In the data rows, the value 50 means zero.
Here are some points, one per row:
c(52, 83, 37, 54, 58, 45, 33, 50, 41, 20, 61, 72, 53, 51, 43, 36, 36, 55, 46, 69, 24, 57, 61, 59)
c(58, 29, 64, 36, 57, 26, 99, 45, 45, 49, 33, 43, 41, 41, 60, 55, 32, 99, 35, 33, 33, 51, 32, 42)
c(70, 85, 39, 27, 49, 33, 73, 28, 41, 62, 53, 37, 44, 58, 59, 76, 65, 41, 64, 53, 33, 37, 58, 62)
c(24, 76, 32, 48, 50, 77, 52, 11, 29, 50, 60, 66, 57, 33, 37, 29, 43, 48, 64, 55, 37, 49, 67, 24)
c(71, 24, 57, 83, 61, 53, 29, 74, 99, 68, 50, 41, 65, 66, 81, 40, 55, 29, 81, 61, 77, 60, 37, 65)
c(82, 36, 28, 71, 45, 36, 53, 39, 74, 48, 53, 55, 25, 47, 79, 28, 41, 18, 32, 45, 98, 63, 28, 50)
c(47, 60, 51, 64, 74, 36, 98, 52, 48, 56, 62, 58, 56, 62, 50, 60, 59, 16, 64, 54, 47, 38, 32, 71)
c(65, 47, 46, 49, 63, 33, 47, 13, 40, 72, 99, 41, 46, 50, 34, 53, 61, 99, 35, 40, 24, 48, 55, 50)
c(51, 61, 29, 61, 49, 61, 57, 47, 34, 72, 45, 99, 65, 91, 46, 50, 99, 54, 36, 73, 35, 43, 61, 54)
c(75, 36, 48, 31, 40, 18, 42, 43, 45, 32, 73, 51, 45, 41, 25, 63, 39, 72, 58, 35, 44, 47, 69, 56)
c(30, 85, 67, 43, 52, 36, 36, 37, 62, 51, 43, 43, 75, 41, 64, 38, 50, 47, 55, 45, 99, 39, 55, 44)
c(55, 46, 49, 53, 57, 48, 35, 33, 47, 23, 39, 41, 58, 34, 39, 54, 66, 60, 24, 39, 75, 37, 33, 30)
c(39, 24, 38, 56, 43, 64, 71, 61, 41, 76, 55, 64, 42, 48, 61, 49, 42, 50, 53, 35, 39, 37, 55, 58)
c(59, 46, 80, 46, 44, 48, 46, 46, 59, 51, 49, 32, 78, 28, 48, 45, 53, 52, 37, 41, 67, 43, 58, 30)
c(58, 31, 64, 49, 64, 31, 59, 73, 51, 78, 51, 43, 43, 45, 62, 45, 35, 38, 39, 54, 54, 44, 96, 64)
c(31, 47, 49, 31, 46, 65, 58, 45, 58, 46, 45, 50, 32, 33, 16, 32, 81, 66, 79, 46, 81, 74, 30, 42)
c(42, 54, 46, 46, 48, 23, 99, 23, 45, 66, 50, 13, 75, 28, 61, 37, 45, 34, 29, 39, 68, 70, 33, 38)
c(26, 99, 53, 40, 43, 44, 87, 31, 58, 55, 63, 23, 58, 53, 41, 54, 58, 55, 27, 39, 68, 33, 63, 83)
c(46, 43, 46, 45, 25, 32, 53, 65, 51, 64, 38, 43, 93, 68, 42, 32, 59, 53, 35, 29, 65, 49, 73, 48)
c(43, 67, 35, 43, 76, 38, 41, 40, 20, 59, 81, 44, 54, 32, 45, 39, 66, 83, 54, 81, 33, 31, 63, 39)
c(54, 35, 40, 32, 42, 59, 71, 35, 64, 46, 35, 40, 43, 44, 54, 34, 47, 66, 51, 25, 42, 28, 38, 19)
c(57, 64, 55, 44, 49, 34, 94, 65, 48, 41, 68, 30, 79, 35, 66, 47, 52, 29, 31, 37, 52, 29, 57, 65)
c(34, 40, 49, 64, 25, 51, 31, 99, 43, 46, 43, 70, 33, 59, 63, 44, 36, 44, 41, 37, 38, 72, 43, 45)
c(55, 76, 45, 35, 81, 33, 30, 15, 42, 62, 69, 55, 29, 26, 35, 70, 79, 50, 35, 27, 22, 33, 41, 33)
c(44, 74, 78, 81, 79, 61, 51, 70, 50, 44, 47, 36, 48, 37, 64, 36, 45, 47, 51, 30, 54, 45, 43, 58)
c(90, 47, 73, 35, 51, 55, 67, 72, 63, 42, 65, 44, 39, 31, 35, 29, 33, 57, 38, 36, 42, 34, 55, 66)
c(58, 89, 36, 60, 58, 32, 60, 27, 31, 86, 73, 74, 91, 33, 61, 62, 53, 51, 40, 78, 31, 47, 18, 54)
c(34, 44, 24, 61, 50, 32, 32, 53, 42, 52, 46, 43, 48, 77, 56, 49, 47, 44, 43, 51, 61, 79, 44, 69)
c(38, 47, 46, 52, 50, 49, 62, 41, 36, 55, 69, 46, 65, 43, 61, 58, 49, 71, 51, 73, 35, 31, 58, 30)
c(40, 37, 24, 49, 51, 28, 18, 88, 43, 49, 56, 47, 55, 58, 62, 50, 46, 52, 59, 67, 33, 44, 37, 50)
c(68, 45, 45, 38, 81, 30, 70, 65, 37, 61, 49, 29, 62, 22, 22, 54, 26, 68, 75, 46, 58, 99, 44, 37)
c(23, 97, 33, 61, 62, 52, 55, 30, 83, 27, 66, 74, 72, 56, 57, 48, 39, 48, 40, 83, 51, 47, 56, 45)
c(75, 32, 35, 72, 36, 62, 24, 68, 61, 62, 30, 47, 50, 37, 62, 42, 51, 44, 44, 46, 35, 36, 58, 41)
c(55, 89, 25, 45, 49, 66, 69, 56, 51, 54, 66, 43, 59, 53, 47, 48, 59, 55, 50, 55, 35, 28, 80, 27)
c(42, 54, 51, 39, 74, 64, 36, 56, 48, 74, 22, 38, 41, 59, 31, 82, 38, 27, 71, 98, 42, 42, 84, 91)
c(48, 29, 51, 43, 36, 61, 42, 51, 54, 53, 55, 55, 60, 55, 44, 47, 40, 88, 64, 39, 56, 44, 66, 68)
c(85, 50, 41, 66, 48, 53, 59, 25, 52, 39, 48, 48, 56, 61, 62, 78, 54, 55, 31, 46, 99, 39, 67, 56)
c(50, 39, 51, 38, 55, 57, 26, 41, 58, 52, 32, 43, 96, 37, 54, 71, 33, 47, 44, 27, 47, 42, 35, 47)
c(64, 63, 69, 58, 67, 47, 45, 35, 24, 28, 31, 40, 43, 29, 74, 50, 53, 30, 50, 58, 74, 45, 68, 42)
c(74, 31, 58, 42, 21, 54, 50, 42, 38, 48, 46, 16, 51, 52, 40, 31, 32, 34, 51, 34, 57, 60, 26, 50)
c(44, 23, 41, 43, 41, 53, 67, 70, 42, 52, 55, 66, 29, 38, 60, 58, 46, 62, 70, 53, 42, 76, 73, 74)
c(39, 42, 59, 94, 35, 53, 26, 65, 55, 44, 35, 43, 53, 81, 55, 64, 50, 21, 46, 62, 61, 81, 61, 76)
c(41, 33, 80, 54, 50, 40, 28, 82, 73, 36, 50, 50, 26, 44, 33, 60, 57, 27, 33, 51, 68, 79, 34, 44)
c(52, 37, 50, 68, 33, 45, 24, 76, 48, 28, 71, 45, 42, 94, 67, 70, 37, 41, 50, 37, 71, 62, 75, 63)
c(32, 34, 53, 34, 46, 42, 38, 32, 48, 49, 38, 70, 24, 46, 66, 55, 30, 32, 39, 48, 35, 90, 53, 64)
c(36, 25, 99, 71, 47, 27, 50, 56, 46, 47, 57, 41, 23, 86, 24, 56, 37, 62, 51, 34, 68, 84, 76, 48)
c(64, 66, 30, 31, 99, 41, 64, 24, 37, 43, 67, 33, 84, 27, 31, 58, 53, 45, 37, 56, 12, 39, 57, 48)
c(75, 33, 73, 55, 50, 56, 70, 37, 63, 30, 48, 58, 32, 80, 75, 50, 34, 54, 34, 38, 94, 44, 46, 60)
c(27, 40, 41, 41, 42, 52, 28, 61, 65, 30, 57, 62, 51, 59, 47, 48, 59, 46, 41, 43, 22, 25, 54, 37)
c(45, 94, 26, 50, 79, 52, 49, 31, 45, 43, 53, 41, 44, 46, 22, 43, 74, 31, 35, 46, 61, 38, 70, 44)
c(61, 78, 24, 42, 21, 41, 70, 35, 32, 54, 58, 78, 54, 46, 41, 63, 81, 76, 64, 90, 18, 35, 35, 63)
c(66, 37, 99, 55, 42, 44, 43, 39, 58, 55, 66, 42, 49, 47, 99, 45, 41, 26, 38, 69, 46, 44, 55, 62)
c(44, 58, 14, 49, 57, 92, 0, 95, 28, 57, 16, 73, 17, 71, 37, 36, 26, 47, 95, 38, 38, 27, 70, 36)
c(23, 70, 37, 59, 39, 90, 32, 46, 39, 28, 41, 29, 46, 77, 74, 33, 53, 30, 39, 53, 18, 28, 39, 42)
c(52, 41, 83, 73, 66, 43, 59, 55, 84, 42, 29, 62, 49, 46, 29, 44, 63, 64, 24, 69, 49, 35, 51, 42)
c(66, 61, 63, 27, 47, 72, 36, 36, 41, 57, 58, 70, 54, 70, 66, 61, 65, 47, 43, 57, 71, 64, 51, 35)
c(44, 40, 99, 61, 57, 37, 38, 41, 59, 46, 39, 33, 57, 56, 48, 35, 43, 45, 28, 31, 34, 45, 53, 46)
c(61, 28, 65, 40, 29, 42, 19, 42, 40, 35, 40, 38, 67, 52, 18, 46, 40, 29, 54, 39, 55, 61, 24, 33)
c(38, 45, 24, 50, 59, 99, 33, 89, 36, 53, 38, 23, 19, 47, 39, 49, 31, 87, 71, 33, 53, 37, 20, 31)
c(78, 13, 24, 47, 21, 84, 30, 55, 77, 62, 33, 57, 41, 70, 31, 52, 49, 57, 82, 54, 56, 71, 25, 54)
c(32, 99, 29, 41, 23, 61, 22, 19, 18, 72, 49, 77, 34, 51, 44, 32, 64, 38, 82, 69, 68, 54, 49, 31)
c(42, 64, 23, 29, 31, 99, 30, 65, 25, 75, 56, 99, 30, 45, 19, 52, 37, 57, 67, 47, 63, 39, 45, 33)
c(32, 26, 46, 87, 36, 38, 31, 50, 92, 69, 34, 48, 52, 60, 37, 49, 58, 28, 49, 77, 51, 40, 27, 48)
c(63, 58, 44, 40, 73, 45, 50, 64, 50, 57, 23, 45, 33, 58, 65, 53, 47, 13, 99, 93, 45, 37, 58, 99)
c(32, 42, 87, 46, 61, 37, 59, 64, 52, 22, 54, 46, 62, 64, 21, 81, 71, 47, 64, 56, 46, 58, 30, 40)
c(29, 54, 35, 52, 33, 65, 34, 52, 59, 44, 36, 49, 37, 64, 50, 28, 47, 45, 47, 42, 21, 37, 81, 51)
c(50, 53, 47, 37, 29, 61, 31, 72, 58, 45, 51, 44, 31, 39, 79, 58, 52, 40, 41, 50, 60, 46, 39, 39)
c(26, 30, 53, 28, 95, 36, 86, 36, 37, 50, 29, 32, 62, 19, 45, 52, 26, 82, 57, 44, 38, 71, 24, 43)
c(50, 32, 68, 59, 32, 43, 87, 48, 36, 47, 56, 79, 22, 41, 55, 67, 60, 43, 55, 46, 31, 47, 42, 96)
c(48, 18, 47, 29, 25, 60, 45, 59, 99, 44, 33, 99, 41, 60, 18, 38, 70, 93, 73, 45, 44, 67, 15, 26)
c(45, 30, 67, 38, 53, 57, 38, 77, 31, 41, 66, 51, 38, 50, 59, 45, 50, 51, 47, 41, 54, 77, 32, 47)
c(56, 25, 59, 80, 32, 37, 99, 37, 52, 23, 37, 18, 68, 13, 98, 69, 50, 38, 30, 28, 35, 66, 55, 45)
There is one direction along which these points spread out most. Take the direction at right angles to it along which they spread out most. Go by this last direction. Where along it does each point below lie, from 0 to 99? 50 is the average, and the first point above lies past it. One standard deviation of the points above along it is 16.
c(32, 42, 87, 46, 61, 37, 59, 64, 52, 22, 54, 46, 62, 64, 21, 81, 71, 47, 64, 56, 46, 58, 30, 40) : 42
c(74, 31, 58, 42, 21, 54, 50, 42, 38, 48, 46, 16, 51, 52, 40, 31, 32, 34, 51, 34, 57, 60, 26, 50) : 35
c(71, 24, 57, 83, 61, 53, 29, 74, 99, 68, 50, 41, 65, 66, 81, 40, 55, 29, 81, 61, 77, 60, 37, 65) : 33
c(59, 46, 80, 46, 44, 48, 46, 46, 59, 51, 49, 32, 78, 28, 48, 45, 53, 52, 37, 41, 67, 43, 58, 30) : 34
c(50, 53, 47, 37, 29, 61, 31, 72, 58, 45, 51, 44, 31, 39, 79, 58, 52, 40, 41, 50, 60, 46, 39, 39) : 49
c(23, 97, 33, 61, 62, 52, 55, 30, 83, 27, 66, 74, 72, 56, 57, 48, 39, 48, 40, 83, 51, 47, 56, 45) : 62
c(38, 47, 46, 52, 50, 49, 62, 41, 36, 55, 69, 46, 65, 43, 61, 58, 49, 71, 51, 73, 35, 31, 58, 30) : 57
c(39, 42, 59, 94, 35, 53, 26, 65, 55, 44, 35, 43, 53, 81, 55, 64, 50, 21, 46, 62, 61, 81, 61, 76) : 40
c(85, 50, 41, 66, 48, 53, 59, 25, 52, 39, 48, 48, 56, 61, 62, 78, 54, 55, 31, 46, 99, 39, 67, 56) : 37
c(44, 40, 99, 61, 57, 37, 38, 41, 59, 46, 39, 33, 57, 56, 48, 35, 43, 45, 28, 31, 34, 45, 53, 46) : 30
c(56, 25, 59, 80, 32, 37, 99, 37, 52, 23, 37, 18, 68, 13, 98, 69, 50, 38, 30, 28, 35, 66, 55, 45) : 11
c(48, 18, 47, 29, 25, 60, 45, 59, 99, 44, 33, 99, 41, 60, 18, 38, 70, 93, 73, 45, 44, 67, 15, 26) : 63
c(34, 40, 49, 64, 25, 51, 31, 99, 43, 46, 43, 70, 33, 59, 63, 44, 36, 44, 41, 37, 38, 72, 43, 45) : 51
